(in the rows, 128 means zero)
Each run below is a few steps of one of 6 hidden systems, one row a step.
path 1, ripog (9 x 22):
[[134 147 192 159 142  95 106 175 189 113 115 169 133 143 103  97 163 130
  117 158 126 126]
 [125  83 182 144 160 143 178 152 115 150 112  93 133 100 119  86 134  86
  133 189 120 143]
 [127  91 121  95 114 138 181 157 132 190 130  87  86 110 143 163 117 154
  132 127  90  78]
 [109 118 123 157 126 154 147 100 159 163 145 173 130 195  85 155 106 188
  122 106 113  97]
 [126 115 139 149 122 155 128  45  87 137 145 118 187 136 102  97  98 132
  119 100 154 167]
 [156 170  74 128  85 111 118  92  88 105 164  79 109  76 155 136 117 121
  114  92 137 119]
 [120 187  91 152 144 134  93 146 134  62 135 186 100 134 155 185 126 125
  125 116 128 130]
 [110 122 171 106 157 135  82 158 135  83  81 157 185 114 135 126 145  99
  151 118 163 170]
 [160 120 149  95 123  66 128 180 151 131 134  91 122  80 124  79 161 111
  165 149 152 123]]
path 2, resit:
[[100 123 124 119 126  94 113 135 194 141 127 160 127 140 103 136 112 172
  195  99 179  92]
 [166 139  80 122 144 104  93  85  97 115 181 179 120 157 133 135 102 171
  147  97 149 141]
 [153 127 144 160 129 139 112 144  75  80 172 145 141  89 154 162 127 156
   77  91 123  81]
 [118 120 159 154 159 133 163 211 156 102 142 155 108  87 126 164 135 138
  162 137 139  87]
 [152 120 129  92 162 106 124 158 169 160 130 186  85 175 132 148 114 167
  162 136 108 135]
 [184 149 150 118  97 116 110  97 142 152 169 148 142 155 110 132 118 194
   89  66 107 122]
 [166 108 159 151 129 134 172 134 100 121 194 109 152  71 103 116 113 158
  143  97 157 109]
 [122  63 130 122 167 103 146 154 105 157 140 134  83  96 169 134 100 149
  172 148 136  79]
 [ 90 123 121 147 120 114 103 111 167 162 118 166  95 161 140 162 102 183
  126 104 121  67]]
path 3, didu, 9 rows:
[[114 115 127 115 100 176 155 151 141 148 111 133 151 188 103 160 158 149
   72 119  74 104]
 [117  76 130 130 109 135 177 126  89 154 126  53 146  99 120  85 147 103
  115 159 122  99]
 [123 101 128 147 137  52  99 113 126 153 127 120  78  99 172  92 110 140
  145 155 145  76]
 [ 81 147 102 111 124 128 102 126 171 143  87 156  85 142 164 193 101 149
  146 100 120 105]
 [119 134  61  79 122 188 165 131  96 124 115 101 131 133 137 173 127  91
  147 123 114 170]
 [169 120  76 111 120  95 101 108  60  91 168 108 146 120 139  82 151 108
  128 137 152 142]
 [102 135 148 160 128  93  45  99 129  92 109 173 166 140 143 109 133 140
  102 107 161 111]
 [ 95 124 180 119 152 172 115 139 152 134  55 159 153 158 139 150 130 102
  101 140  95 172]
 [162 120 116  98 122 132 164 171 124 145 134  99 112 158 115  97 178  99
   98 186  74 142]]
path 4, ginop (9 x 22):
[[133 184  80 114 121 120 111  75 154 147 114 136  97 178 124 116 117 103
  139 142 115 197]
 [193 151 154 135 120 164 159 117  92 128 164 113 137 125 117 126 133 119
   70 125  76 177]
 [140  94 149 119 150 138 128 212  96  81 139 158 155 120 140 149 170 137
  104 133 115  89]
 [ 96 104 109 123 169 108  96 134 144 134 112 196  94 159 154 158 101 163
  173 130 146  96]
 [139 154 101  96  95 124 130  65 147 179 134 107 103 133 133 153  82 160
  144  72 125 141]
 [148 134  79 108  91 164 173 120  79 109 163  68 161 111 102 125 151 107
  121 115 129 142]
 [125 101 139 184 169 123 132 149  75  71 164 146 149  93 128 101 136 114
  141 159 169 109]
 [110 161 168 157 133  84  66 129 178 105 107 164 120  98 151 136 110 143
  137 101 160 105]
 [117 185  93  84  96 135  99  99 174 131  88 127 137 171 113 137 138 110
  133 106 119 188]]
path 5, sivo:
[[140 134  98 114 115 100  50  77  72 109 117 138 141 141 178 113 128 122
   77 109 121 133]
 [ 79 130 151 153 132 165 122 163 126  93  72 130 145 134 143 145 161  79
   78 160  96 122]
 [121 128 110  97 136 132 173 192 189 150 115 130  96 158  97 140 152 119
  174 163 113 134]
 [165 120  71  91 104 113 125  84 120 157 171 138 137 191  92 111 127 173
  140 102 135 138]
 [118 112 105 144 137 164 108  69  42 101 125 129 164 131 153 121 114 101
   95 129 130 155]
 [ 79 112 124 122 131 120 123 166 122 119  67  93 106  95 172 123 151  68
  125 179 112 110]
 [100 153 102 116  82 115 144 152 214 153 111 114 108 170  89 136 158 150
  137 126 115  85]
 [138 150  78 106 125 173 145  91 121 120 161 156 154 170  90 164 109 156
  156  81 142 168]
 [142 107 103  92 153 117  85 110  58  89 119 126 161 117 166 103 130  90
  143 136 155 177]]
path 6, ripog:
[[113 132 110 141  99 139 167 165 163 148 136 119  81 137 125 173 141 158
   98 130  83  56]
 [ 76  94 126 157 156 181 148  99 128 135 125 175 164 185  89 144 104 150
  152 133 145 129]
 [145 102 125  85 104 116 118  63  93 161 133  82 166 105 128  96 101 135
  146  83 159 151]
 [175 194  83 149  98  91 116 106 134 113 180 120  76 121 136 133 127 145
  101 113 111 113]
 [106 160 137 172 160 172 103 134 103  63 111 183 138 139 145 165 129 103
   96 142 118 156]
 [ 92 108 142  85 117 131 106 161 128 101  81  94 185  78 135 128 148  96
  161 105 172 129]
 [156 134 102 105 135  60 133 169 171 137 155 131  83 122 118 104 143 140
  192 153 149 111]
 [165 112 182 133 178 133 126 135 127 156 120 180 100 165 148 121 115 137
  102 165  77 164]
 [109 108 185 130  92 156 149 135 132 153  96  75 171 108 113 118 149 117
   70 117 101 100]]
path 7, resit, 9 rows:
[[134 148 162 176  99 135 178 172 145 118 158  88 113  73 109 139 145 133
  104 128 115  75]
 [121  80 136 118 179 147 183 158 147 169 131 151 104 156 110 126 114 135
  188 169 123 138]
 [139  98 148  79 111  92  77  95 141 183 100 146 136 169 145 118 112 173
  108  90 112 121]
 [132 161 132 174  88 117 128  79 139 112 173 106 154  95  88 111 114 150
  126  79 174 103]
 [124  86  92 135 175 152 159 134  53 102 163 136 125  92 152 141 106 118
  176 143 156 130]
 [ 95 103 121 116 134 103  84 164 126 127  89 154  99 137 184 161 139 143
   99 139 100  63]
 [107 183 137 169 114 134 127 135 205 107 138 171 135 166  74 144 137 151
  135 114 139 123]
 [191 132 129  86 162 142 124 131  97 107 165 165 157 137 117 132 121 136
  157 106 139 200]
 [182 125 151 110 109  89 108 158  98 127 149  97 103  75 174 122 144 138
   77 121  92  92]]
path 8, ginop, 9 rows:
[[118 197 128 184 138 109 111  93 157  90 132 140 110 100 125 115 104 100
  157 132 171 169]
 [158 200 163 136 105 130 101 119 169  96 126 134 167 138  90 114 150 110
   96 104 124 190]
 [167 126 128  99 145 125  91 154 107  97 123 166 165 183 121 104 174 111
   92 151 100 173]
 [172 112 141 116 174 108  94 148  97 130 133 185  82 151 182 142 120 144
  101 150  83 135]
 [141 147 110  98 128 150 136 155 138 137 131 156  80 131 162 212 107 166
  117  92  85 108]
 [125 105  74  95 131 181 180 131 114 137 161 136 138 151 101 180 111 159
  170  89 137 122]
 [147  86 111 130 130 117 142  99  80 134 188 118 151 103 113 107 104 168
  166  97 178  96]
 [113 144  94 147  97  86  86 106 108  87 145  99 134  74 150 117 126 126
  129  96 181  80]
 [ 90 186  99 157 134 134 100  99 135  73 106 125 135 103 137 132 120  78
  152 128 174 170]]
path 9, didu (9 x 22):
[[ 92 101 130 155 139 190 176 106 105 170 113 124 105 149 140 166  97 134
   92 142  77 112]
 [164 101 119  67  97 103 144 151  99 161 131  59 111  80 161 121 136 124
  122 116 106 108]
 [ 83 134  75 146 118  81 103 131 144  95 127 116 108 100 138 116 133 114
  177 138 186  82]
 [ 99 120 101 129 172 156 102  86 105 126 109 190 112 165 162 173  81 137
  154 120 133 158]
 [165 151 105  51  99 145 106 118 111 129 112 105 157 147 136 140 151 114
  103  93  98 187]
 [118 151 105 163 106 114 116 132 110  64 133 103 163 118 109  83 180  75
  100 162 148 127]
 [120  83 172 172 177 115  90 127  92 113 128 194 135 150 153 113 121 147
   99 156 124 107]
 [125 104 170  69 110 126 112 154 174 178  76 131 147 168 122 136 147 150
  104 113  89 121]
 [ 92 130  95 147 100 145 186 131 151 153 108  68 107 134 100 104 152  83
  128 183 108 122]]
path 10, Gufo:
[[ 74 119 105 114 150  99  67 109 148 124  69 161 125 160 155 120 122 113
  161 143 157 134]
 [ 91 111 137 105 142 134 111 117 167 155  62 149 147 193 113  99 141 105
  139 165 116 169]
 [123 118  91 117 142 129 151 144 142 140 120 142 115 205  96  97 169 105
  137 196 100 154]
 [104 118  77 136 151 115 127 173 141 112 132 177  89 186 131 142 161 137
  135 175 107  87]
 [ 76  86 138 129 139 126 135 170 166 163  94 156 105 159 133 155 135 155
  142 144 116  62]
 [ 87  76 113 121 121 123 169 117 154 204 108 103 104 155 113 115 115 146
  155 154 120  86]
 [ 81 114  39 128 108 123 139  78 118 158 120 103  94 164 134 127 121 125
  144 149 126  97]
 [ 46 126  57 125 121 138 105 117 133 108  73 124 122 142 150 151 133  95
  151 142 150 106]
 [ 67 104 120 100 154 123 112 136 156 134  62 135 138 139 135 116 130  92
  187 158 163 152]]
path 11, sivo, 9 rows:
[[124  58 188 134 176 124 111 117  93 139 121 164 173 126 132  97 104 145
  145 129 160 135]
 [133 130 192 147 128 106 134  94 149 185  93  82 102  96 145  88 106 100
  114 157 107 153]
 [160 182 127 144  91 129 159 137 148 141 158  91  74  94 136 161 126 141
   87 109  84 104]
 [144 121 119 136 127 154 152 173 100  82 188 147 155 104 107 165 137 163
  134  89 151  83]
 [108  78 159 148 168 109 120 123 116 120 136 153 164 109 113  90 109 135
  188 135 196 121]
 [121 139 178 146 132  91  97  71 162 179  93 118  99 108 156 100  79 125
  133 125 134 146]
 [160 185 165 128  95 147 129 131 147 130 124 104 108  92 147 168 122 129
   70  87  79 142]
 [162 146 139 135 135 146 157 205 121  69 179 144 143  97 104 154 164 134
  129 124 129 116]
 [136  84 142 154 174  89 126 143 128 120 163 177 130 138 109  90 124 159
  176 155 168 100]]
path 12, Gufo (9 x 22):
[[ 92 164  95 161 151 152 121 138 140  68 138 177 124 122 123 181 113 126
  175 113 172 129]
 [131  80 160  50 142 121  95 160 138 140  92 148 176 129 135 140 131 151
  163  87 155 138]
 [156 107 157 129 111  75 113  99 129 166 126  98 143 146 110  37 152 119
  100 163 121 134]
 [127 161 102 194 148 157 139  85  96 113 151 153  94 163 138 138 116 111
   78 168  85 148]
 [115 158 111 100 129 174 151 197 150  99 114 136 113 118 137 211 146 121
  133 113 100 128]
 [127 103 148 116 123  86 144 174 173 135 144 116 140  98  95 105 142 153
  192 121 174  87]
 [140  77 130 140 141  99 104  59  87 170 151 150 127 154 143  93  89 174
  125 120 140 107]
 [108 142 111 123  92 157 115  91 105 142  87  96 125 141 160 145 133 104
   50 127  76 134]
 [ 92 171 112 159 123 161 172 159 156  89 117  89 121  89 105 138 148  65
  154 159 144 146]]

Which system made each of these runs?
path 13 (2 x 22):
[[135 147 179  92 134 122 110 118 169 157  93 124 122  81 153 152  78 132
  164  81 143 167]
 [192 192 173 121 102 101  96 138 153 103 146 117 142  93 121 113 146 122
   93  96 123 163]]
 : sivo
path 14:
[[127 127 122 121 142  65 108 165 170 151 109 149  53 139 164 127 134 138
  139 163 108  91]
 [107 128 185 139 145 151 137 126 177 166  78 149 132 174 109 117 129 113
  108 165  89 169]]
 : ripog
path 15, 2 rows:
[[130 172 151 136 129  87  41 118 155  85 102 174 142 148 144 111 146 119
   98 121 135 151]
 [167 212 135 153 131 151 139 124 133  82 156 125 116  88 125 150 121  98
  121 112 123 189]]
 : resit
path 16:
[[103 158 174 169 107 148 134  90 143 117 125 102 157  62 122 146  88 126
  132  77 168 129]
 [162 125 135  90 133 156 133  90  86 124 140 100 175  94 121 121 103 114
  153  88 156 198]]
 : Gufo
path 17:
[[112 119 119 140 104 184 192  89 136 164 153 109 151 141  76 149 101 159
  142  92 138 121]
 [131  70 136 113 110 116 136 123  84 129 146  84 193  97 107  80 145 136
  137 112 172  96]]
 : ginop
path 18 (2 x 22):
[[115 120  90 134 143 134  91  65  77  92 133 151 173 145 129 107 110 116
  149 114 178 164]
 [188 168 150 117 135  82  86 117 106 102 147 115 115  65 166 108 117 107
  130 113 145 173]]
 : ginop
path 19 (2 x 22):
[[109 103 224 114 137 134 128 170 170 146  90 132 161  88 127 141 122 145
  136 101 136 115]
 [107 111  87  77 108  88 124 147 182 161  98 116 117 179 104  98 163 130
  167 153 134 113]]
 : ginop
path 20 (2 x 22):
[[132 190 101 135 103 132  94 156 150  67 128 150 139 160 111 140 179 114
   80 129 105 131]
 [174 162 164 142 155 152 152 166 131  86 151 146 146 129  97 112 161  95
  114 159 110 193]]
 : resit
path 21:
[[120 131 189 189 147 114 142 185 157  91 142 137 135  98 100 102 158 116
  125 164 141  98]
 [144 134 158 112 185 127 135 131 159 163 109 167  82 130 146 139  88 121
  179 148 118 188]]
 : resit
path 22 (2 x 22):
[[111 143 206 183 172 164 137 139 144 104 117 164 142  87 127 151  96 115
  137 126 142 153]
 [147 119 173  99 127 151 173 168 138 130 137  84 153  56 111 144 121 120
  170  97 151 143]]
 : ripog
path 23 (2 x 22):
[[165 106 108 111 165  86 119 127  93 108 160 130 134 111 127  73 130 109
  184 154 173 163]
 [130 133 130 159 135 108  98 101  89 134 118 129  70 109 203 138 106 123
   74 147  88 105]]
 : resit
path 24, 2 rows:
[[102 121 128 110 173 124 109 174 169 121  99 200  98 161 145 169 124 141
  173 141 127 127]
 [169 109 159  61 126 114 107 120 151 170 115 145 163 183 103  97 141 153
  123 111 111 172]]
 : sivo
path 25:
[[108 121  95 156 142 164 125 114  86  84 167 168 147 120 130 180 101 164
  142  82 163  91]
 [135 132 121 101 130 114  93 107 117 101 142 137 163  90 134 141  97 145
  187  68 195 145]]
 : ginop
path 26, 2 rows:
[[148 110  93  66 112 171 171 116  78 151 139  74 133 100 143 158 110 120
  139  98 112 149]
 [119 128  88 140  88  99 117 133  98  81 144  77 159  95 118  84 169  98
  122 134 166  93]]
 : sivo
path 27, 2 rows:
[[108 152  78  77 121 153 111 115 141 139  88 143 101 154 164 199 106 133
  136  92 107 144]
 [129 149  55  87 106 166 142 121  83  91 127  85 150 124 129 134 157  78
  125 130 126 166]]
 : didu
path 28:
[[ 92 111 129 124 117 122 125 153 132 116  79  83 157 129 123  77 180  63
  114 183 125 138]
 [ 96 167  66 150 111 122 149 121 187 147 121 126  67 178 108 140 131 122
  141 162 107 118]]
 : sivo
path 29:
[[119 117 152 104 111 160 129  96 135 188  91 120 120 141 153 172  95 155
   87  89  79 126]
 [106 147  97 135  75 147 183 122 147 135 130  50 142 112  80 105 156  91
  128 139 131 126]]
 : Gufo
path 30 (2 x 22):
[[111 168 155 166 110  98 115  98 195 168 114 129  71 114 142 140  92 152
  120 114 120  99]
 [ 96 147 113 100  79 184 154 111 151 145  93  84 173 155  91 149 148 109
  111 103 108 152]]
 : ginop
path 31 (2 x 22):
[[149 176  96 110 117 157 164 167 144  92 167 125 113  91 116 192 125 136
  163  86 134 128]
 [139 104 146 105 112  92  99 144 128 108 155 130 171  88 119 125 128 170
  158  68 185  83]]
 : Gufo
path 32 (2 x 22):
[[134 133 152  91 117 180 178 110 139 167 105  78 153 107 109 144 106 105
  145 105 118 191]
 [131  92  79  67  87 100 140 123 113 165 115  52 136 123 128  88 156 111
  138 136 130 110]]
 : resit
path 33, 2 rows:
[[133 200 129 122  86 122  89 138 171  86 106 125 151 141 113 125 174 101
   84 112 115 154]
 [142 128 129 115 168 157 115 128 106 102 114 176 149 187 124 116 151  99
  113 170 102 202]]
 : ginop
